In the rows, zero is written as 128.
A single turn carries every row of the set below to another of its rows. Some are shown first; where does it send the rows asked next?
J93: [162 139 133 125 145  99 132 121 113 121 129 133 147 149 121 139 142 142
 113 131]
J133: [111 124 130 169 129 147 144 114 121 164 133 142 139 110 122  98  92 133
  97 106]
J137: [135 126 140 113  89 148 103 110 107 141 133 120 114 150 110  94 130 129
 140 133]
J401: [128 148 113 172 117 155 134 126 126 147 104 137 130 109 132 110  99 129
  98 113]
J889: [142 130 154 130 109 150 109 121 112 138 147  88 104 119 118  97 118 120
 134 114]
J867: [113 130 147 139 115 132 125 164 109 129 113 122 119 135 129 137  89 118
 120 114]
J189: [142 124 137 124  82 119 112 109 116 138 126 132 118  93 125 109 119 107
 129 122]
J2: [110 112 109 126 127 145 126 153 124 139 119 120 124 147 127 110  84 140
 112 132]
J261: [126 146 133 181 112 158 127 118 120 152 120 133 128 112 119 109  95 126
  93 106]
J362: [118  91 132 128 133 142 110 111 104 154 153 122 112 108  99 102 125 134
 121 117]
J132: [105 129 139 139 119 156 126 168 110 128 121 125 122 135 134 132  97 132
 114 119]
J219: [116 128 114 157 124 144 147 125 126 162 121 152 145 104 136 105  96 137
 101 114]
J425: [156 135 129 130 129  96 141 124 120 100 107 136 149 135 129 123 133 136
 103 139]
J773: [153 129 142 117 130  97 136 119 113 115 135 139 150 149 129 138 141 143
 114 130]
J912: [130 121 124 150 140 111 129 110 115 144 115 121 112  93 104 102 127 107
 138 113]
J915: [113 121 139 143 140 150 114 117  94 147 127 127 111 136  88 106 148 133
 145 119]
J413: [115 104 114 125 129 121 122 149 116 145 116 129 121 143 119 122  78 128
 111 126]
J268: [139 127 149 148 127 154 130 103 111 107 148 122 144 145 120 107 141 164
  83 133]
J303: [148 128 125 127 128 100 125 114 116 109 124 145 142 153 111 138 142 140
 108 140]
J138: [148 161 136 142 129 128 128 120 109 161 113 137 125 116 102 101 139 113
 147 122]
J864: [136 129 137 141 131 156 100 129 106 150 145 112 101 108  86 108 124 122
 121 123]
J780: [142 130 144 139 130 152 131 110 116 115 153 127 147 147 112 100 133 162
  83 141]
J500: [140 119 110 138 125 119 117  95 104 169 111 147 125 113 105 105 141 130
 138 117]
J412: [148 140 138 132 128 101 130 120 118 100 120 133 140 156 118 137 144 136
 116 133]
J607: [137 143 146 150 136 136 143  98 124 120 154 139 151 151 104 104 147 150
 100 133]
J404: [123 111 124 122 104 151 116 150 113 139 124 117 127 139 149 129  89 144
 107 117]
J517: [139 141 159 125 112 158 107 127  89 158 140 122 120 128 112 115 143 135
 140 112]
J559: [166 138 131 129 132 101 138 127 114 111 113 137 152 128 133 129 134 140
  98 136]
J288: [132 147 143 159  98 152 140 120 129 153 133 122 136 122 140  93  83 125
 101 110]
J107: [109 101 149 121 105 139 120 110 117 132 153 107 113 124 111  86 116 121
 133 125]
J37: [122 104 134 122 102 126 118 146 109 140 120 122 124 139 143 135  82 130
 112 112]
J357: [149 141 143 156 126 142 130  89 114 120 149 131 146 147 115 117 153 156
  92 121]
J998: [129 153 131 156 106 150 150 129 130 148 119 126 141 113 153  98  92 127
 109 112]
J343: [124 121 137 116  97 114 133 100 112 155 127 154 138 121 118  92 132 119
 146 128]
J244: [110 118 128 163 102 144 141  99 129 144 124 129 133 125 133  86  86 127
 101 110]
J525: [142 114 116 118 117 106 125 108 125 158 131 127 122 100 114  88 109 109
 133 127]
J324: [128 105 131 114 133 136 121 104 104 163 142 116 123 147 109  85 129 140
 146 122]
J995: [150 150 146 142 120 140 134  99 124 121 156 137 149 153 110 105 141 148
  94 138]
J941: [145 130 138 150 138 152 131 104 114 112 143 116 143 150 116  99 138 164
  83 135]
J278: [152 127 134 128 137  94 145 123 114 107 114 141 155 129 134 128 137 141
 103 133]
J636: [150 132 130 135 130 100 136 125 113 104 109 148 148 127 125 131 138 138
  99 139]
J3: [112 112 119 144 147 147 130 153 110 139 114 109 120 137 137 127  97 144
 117 107]
J394: [143 144 149 135  91 123 127 101 105 142 111 125 125 120 134 103 141 115
 152 107]
J608: [123 116 124 144 146 128 122 154 106 144 111 112 117 135 127 135  88 130
 117 107]
J390: [135 139 154 141 116 122 125 129 109 143 129 131 119  82 117 117 131 104
 136 110]
J16: [137 136 150 147 139 153 139 113 114 109 150 119 145 148 115  99 138 158
  88 135]
J969: [107 122 120 159  97 142 148 112 132 137 110 136 140 118 148  97  96 131
 107 113]
J841: [151 134 136 150 127 136 134  81 121 117 148 124 148 156 118 104 145 154
  96 126]

J889 turns into J390
J401 turns into J3
And these:
J608 turns into J133
J324 turns into J343
J303 turns into J841
J16 turns into J636

A single turn carries every row of the set below to another of its rows. Some are shown first; where does it send the rows asked next?
J23: [104 134 127 173 132 139 151 135 154  96 115 104  91 140 158 118 105 143
 147 113 138  95 118 119 143 146 147 119  99 140 147 115 117 165 157  99
  94 105  92 148 126 148 123]
J110: [146 127 128 153 151 127 103 140 129  96 106 126 141 137 163 129 120 151
 139  95 127 145 102 101 142 131 139 114  70 124 122 122 108 122 151 140
 135  99 115 118 137 126 130]
J881: [ 96 124 139 115 132 155 127 155 119 112 121 126 117 128 164  92  92 157
 145 125 114 129 164 125 122 137 116 126  78 134 116 132 122 128 129 126
  76 126 125 141 122 128 126]
J489: [162 115 113 157 153 110 151 151 106 137 129 123 133 141 170 104 131 165
 153 133 122 121 141 132 127 117 154 117 133 146 119 102 119 120 135 149
  64 101  89 174 117 143 119]
J834: [ 84 129 109 163 152 109 116 140  93 125 124 160 149 154 154  96 123 116
 162 109 123 128 116 117 145 138 129 122 128 149 143 129 102 136 134 125
 109 101  94 110 119 150 133]
J136: [ 91 132 128 133 135 132 131 169 103 120 116 126 119 170 127 106  98 136
 165  97 129 124 136 109 130 138 121 118 106 149  94 144 101 124 106 101
  68 135 122 138 130 133 148]
J10: [119 150  93 175 144 106 149 152 137 125 120 101 106 132 130 130 112 128
 174 100 132 121 109  98 179 127 135 140 118 137 129 120 117 167 136 111
  75 109  95 144 137 155 137]
J225: [147 138 112 156 144  82 149 151 132 130 119 120 111 148 152 121 119 167
 160 123 128 117 144 121 131 104 142 107 148 143 102 117 126 118 138 151
  58  96  90 150 104 154 101]
J35: [123 170 100 153 159 115 101 151 138 107 108 170 101 145 175 154 125 138
 176 145 120 113 132 114 140 112 137 117 129 163 114 147 123 116 127 114
  91 120  91 111 126 161 126]
J253: [149  97 118 145 110 138 119 146 148  91 121 142 135 129 160 111 126 135
 122 140 110 125 133 102 157 123 117 139 138 180  85 126 100 134 130  99
  84 123 110 156 129 125 125]
J241: [116 148 105 123 141 105 116 165 114 121 109 135 109 129 144 124 105 159
 160 120 118 130 169 117 145 118 118 137  81 140  87 141 145 110 109  99
  79 136 120 141 136 136 136]
J810: [134 108 128 137 127 102 118 147 133  98 140 135 147 143 157 102 125 168
 127 105 113 102 123  90 179 127 113 133 127 183 114 119 115 132 130  90
  99 121 119 128 117 111 120]
J700: [132 120 134 132 135 115 133 146 169  89 124 159 153 120 131 121 115 155
 152 116 101 125 129 107 163 121 106 144 143 173 108 132 122 130 128 112
  81 138 112 134 111 143 101]
J160: [140 135 102 151 152 124 139 140 143 122 121 136 102 113 154 139 119 132
 160 127 122 106 142 127 163 125 150 148  81 146 150 100 144 158 146 102
  90 116  87 159 137 166 138]
J123: [134 142 123 131 135 121 104 144 158 103 110 153 137 155 142 145 104 140
 166  88 128 144 102 117 158 108 138 103  96 137 129 131  94 135 143 159
  96 105 127 119 141 141 144]
J460: [138 118 120 166 153  94 140 154 113 133 129 131 129 163 150 107 128 169
 144 100 130  93 137 141 120 128 159  95 139 151 117 105 123 117 144 129
  79 101  98 148 108 151 109]
J330: [153 127 129 141 144 112 125 139 140  85  86 154 126 148 159 146 114 130
 144 124 138 160 107 115 148 103 145 127  81 143 114 127 114 117 135 135
  97 103  97 134 165 125 150]
J955: [ 99 142 105 159 132 142 120 135 108 100 108 128 127 128 189 112 102 167
 154 164 116 142 132 114 141 122 149 133 123 162 136 134 124 132 148 140
 103  91  96 139 151 112 120]

J23 turns into J160
J35 turns into J834
J110 turns into J330
And these:
J700 turns into J810
J136 turns into J881
J489 turns into J225

A single turn carries every row of the set below to another of its rows. Some are shown first; where does it send the rows asked next?
J373: [101 127 138 183 153 122 115 133 115 137 106 125 136 136 130 147 124 127
 135 115 141 136 131 135 132 137 143 134 147 108 130 126 109 150 149 143
 152  93 151 112 142 142 129 100 131 119 119 138 155 138 108 129]
J421: [146 116 114 148 141 130 114 141 113 122 163 127 127 133 104  97 134 144
  89 143 101 121 100 140 116 159 113 144 116 122 121 147 151 121 135 122
 129 129 110 113 121 131 123 152 158 151 134 135 110 123 138 130]
J999: [ 97 150 143 131 139 112 139 147 153 135 110 130 134 132 142 144 129 134
 129 128 119  96 165 116 151 122 129 110 118 136 126 130 123 157 118 120
  96 131 130 138 144 139 120  96 141 105 126 141 159 130 132 111]
J890: [143 113 108 145 147 130 109 148 105 132 160 126 130 140 117 105 130 149
  87 149 109 126 106 149 113 152 115 159 127 111 123 150 142 122 140 127
 125 139 123 116 124 135 128 152 159 154 135 138 116 116 126 123]
J169: [ 93 155 145 128 131 105 132 147 142 132 113 138 134 134 142 138 127 138
 137 122 107 109 166 111 148 123 127 110 122 138 131 129 132 162 125 126
  97 125 134 141 139 138 112  92 137 104 140 128 148 134 134 112]
J919: [116 144  92 122 135 148 125 131 133 121 139 129 164 103 136 136 120 100
 139 144 139 137 149 150 122 116 153 101 125 126 133 112 129 126 148 135
 128 132 141 148 158  98 135 137 110 122 126 144 148 129 101 136]
J669: [102 134 155 171 144 106 149 104 119 150 116 153 141 135 122 138 134 131
 150 112 136 122 108 140 135 149 128 118 120 125 125 124 118 144 125 151
 140  96 140  98 148 145 117 103 133 124 121 131 137 145 115 145]
J212: [108 128 152 180 156 133 123 118 136 119 113 122 138 126 116 125 127 128
 154 107 130 143 133 112 151 149 128 102 125 114 130 119 120 137 125 154
 141  91 137 114 145 145 140 100 151 137 114 123 142 127 125 137]
J313: [106 132 159 173 149 120 142 104 132 133 118 143 141 129 115 126 133 131
 157 107 130 132 118 122 146 153 123 101 115 124 127 121 123 137 117 156
 136  94 133 104 148 147 129 101 146 135 117 123 134 135 124 145]
J134: [157 100 127 127 131 123 107 147 110 117 132 113 116 127 120 123 148 165
  91 141 128 134 106 137 106 148 109 165 146 127 117 133 140 135 129 125
 149 113 134 108 110 126 133 148 120 159 130 131 114 124 135 121]
J95: [111 152 100 110 123 130 140 112 123 132 144 149 165 111 139 133 126 111
 157 143 132 134 133 158 114 119 139 100 122 130 130 111 137 125 138 146
 117 137 144 138 156 102 120 139 109 122 134 136 135 133  98 140]
J69: [164  99 131 124 147 134 119 148 122 126 138 107 124 124 125 116 148 166
  97 141 133 139 109 128 120 154 105 152 133 123 118 134 136 127 110 132
 137 121 129 114 124 134 150 142 136 175 127 126 110 111 146 132]
J840: [165 108 133 126 135 122 130 143 114 136 143 122 120 124 120 118 152 158
  88 139 127 129  93 133 110 159 112 153 128 136 119 133 144 139 116 122
 146 114 121 111 122 129 134 143 120 159 136 127 104 132 154 141]
J17: [ 93 145 143 130 135 108 135 146 151 130 109 138 135 127 137 144 125 137
 127 128 122  98 168 120 157 120 129 112 113 142 125 134 119 153 120 119
  97 129 131 135 146 139 120  95 137 110 125 142 160 126 126 106]
J173: [126 125 143  93 139 159 139 130 131 131 124 100 144 136 113 168 117 120
 162 127 149 141 126 118 140 114 125 137 126 127 153 119 126 122 136 101
 128 147 111 139 135 120 115 136 111 121 137  99 107 118 152 117]
J181: [113 147  93 115 129 135 132 124 123 131 140 143 166 108 142 139 122 106
 145 145 139 136 142 159 117 115 149 106 126 128 132 114 130 127 147 140
 124 137 145 144 160 101 126 138 105 122 132 142 144 131  96 137]
J442: [122 122 146  90 127 147 143 121 125 129 122 118 143 133 105 171 117 124
 160 128 152 134 120 128 142 112 122 142 118 139 148 123 125 117 136  98
 131 143 109 131 133 119 106 140 102 120 134 102 108 121 144 115]
J835: [123 120 138  93 137 155 140 128 131 134 117 102 143 137 114 179 118 122
 156 131 159 129 124 132 136 108 125 148 128 127 146 122 118 119 139  97
 130 149 115 132 133 120 113 142 108 117 128 110 117 117 141 110]
J838: [147 113 108 148 150 135 109 153 109 130 162 122 129 136 113 101 129 146
  84 147 108 129 107 142 118 155 119 152 122 112 126 151 143 122 139 124
 128 135 117 119 127 135 132 149 160 155 135 136 114 116 135 128]
J90: [121 119 141  91 130 149 143 123 127 130 118 114 143 134 109 177 117 124
 156 131 158 130 121 134 139 109 124 146 122 135 145 123 119 118 137  96
 130 147 112 129 133 119 106 143 101 117 130 108 114 119 139 111]
J277: [124 124 146  91 131 153 141 124 127 129 125 112 142 133 108 166 117 122
 164 127 148 140 123 121 142 113 124 136 119 136 152 121 128 120 135 101
 130 144 108 137 134 119 109 137 106 122 139  97 104 119 151 118]
J176: [118 147  96 122 135 154 126 124 145 111 139 121 162 101 130 128 123  98
 146 141 132 134 148 140 122 120 146  87 122 126 132 106 136 125 141 136
 126 130 135 148 154  98 136 140 120 122 123 140 143 128 110 139]
J645: [105 125 141 185 159 135 108 132 129 121 106 114 137 130 123 134 123 127
 143 111 135 144 140 118 143 141 137 118 140 106 133 123 113 143 141 147
 149  92 145 118 143 143 140  99 144 129 115 130 152 128 117 129]
J908: [159  97 127 126 140 131 108 148 116 116 133 107 120 126 124 119 147 169
  95 143 131 139 113 133 115 147 105 161 143 121 117 135 135 128 119 130
 142 119 135 112 117 131 145 146 131 170 125 129 116 112 136 120]
J869: [100 133 145 178 146 108 134 118 112 152 112 144 138 139 130 148 130 130
 137 116 142 124 114 146 128 140 138 133 137 118 127 127 111 149 141 144
 147  95 148 102 145 142 117 101 126 117 123 138 148 146 106 137]
J236: [142 114 110 144 141 126 114 141 105 128 160 129 129 141 112 104 133 151
  90 147 106 121 101 151 110 152 110 157 126 115 121 149 145 121 137 127
 125 136 121 109 120 134 121 155 158 151 134 139 114 120 126 122]
J879: [ 90 149 145 127 127 102 128 147 138 127 112 146 133 129 138 137 122 141
 135 123 111 112 169 115 154 120 128 112 118 143 131 133 128 156 125 124
  97 125 134 139 143 138 112  92 132 110 138 129 151 131 128 108]
J589: [118 152 103 116 131 148 135 111 146 113 141 126 162 104 129 124 129 102
 157 138 125 133 140 140 119 123 137  81 120 128 129 103 144 123 133 144
 121 130 134 143 151  98 130 142 123 121 126 134 135 130 112 141]
J445: [143 117 114 145 138 125 115 137 109 122 162 130 127 137 106 100 134 148
  90 145 102 119  99 146 111 156 109 150 120 119 120 147 150 122 135 124
 126 132 115 108 118 132 119 155 158 148 132 137 111 123 131 126]
J156: [148 115 112 149 147 135 111 149 113 125 163 123 128 133 107  97 130 143
  85 145 104 126 105 137 120 158 118 146 117 118 125 149 147 121 136 122
 129 132 112 119 126 133 130 149 160 155 134 135 113 120 139 131]
J769: [ 95 154 144 129 136 111 137 147 150 136 112 130 134 135 144 141 130 134
 134 123 112 101 165 111 146 123 128 109 122 134 131 128 129 162 121 122
  97 128 133 139 140 137 117  94 141 102 135 134 152 134 137 113]
J803: [ 92 145 144 129 128 103 129 147 141 127 110 147 135 126 137 140 122 139
 131 127 118 106 170 119 158 119 128 115 113 146 128 135 123 151 122 122
  97 127 133 136 144 140 114  94 131 113 130 135 158 126 123 106]
J788: [126 123 139  94 142 160 139 131 133 132 120  96 143 140 116 174 118 121
 158 129 155 136 128 124 137 111 127 144 129 123 151 119 121 122 138  99
 128 149 115 137 134 120 116 139 112 117 133 107 113 116 147 114]
J997: [167 105 135 125 145 130 130 145 121 135 142 117 123 123 123 115 150 161
  93 140 131 134  99 128 118 160 110 149 125 129 119 134 141 132 108 128
 139 120 123 114 128 132 146 141 131 171 132 125 103 121 155 141]
J927: [114 154 104 111 123 136 142 105 134 123 145 140 164 109 133 126 130 108
 163 140 125 131 134 149 115 123 133  87 120 130 130 104 145 124 132 148
 116 134 139 139 153 100 122 142 119 122 131 134 131 132 107 142]
J273: [160 106 131 128 128 118 119 144 108 127 138 120 117 128 119 123 151 161
  87 139 126 129  96 137 105 152 112 162 139 134 118 132 143 140 127 120
 151 110 127 108 113 125 128 146 115 153 135 130 109 134 144 131]

J838 turns into J890
J173 turns into J788
And these:
J919 turns into J181
J373 turns into J869
J169 turns into J769
J134 turns into J273

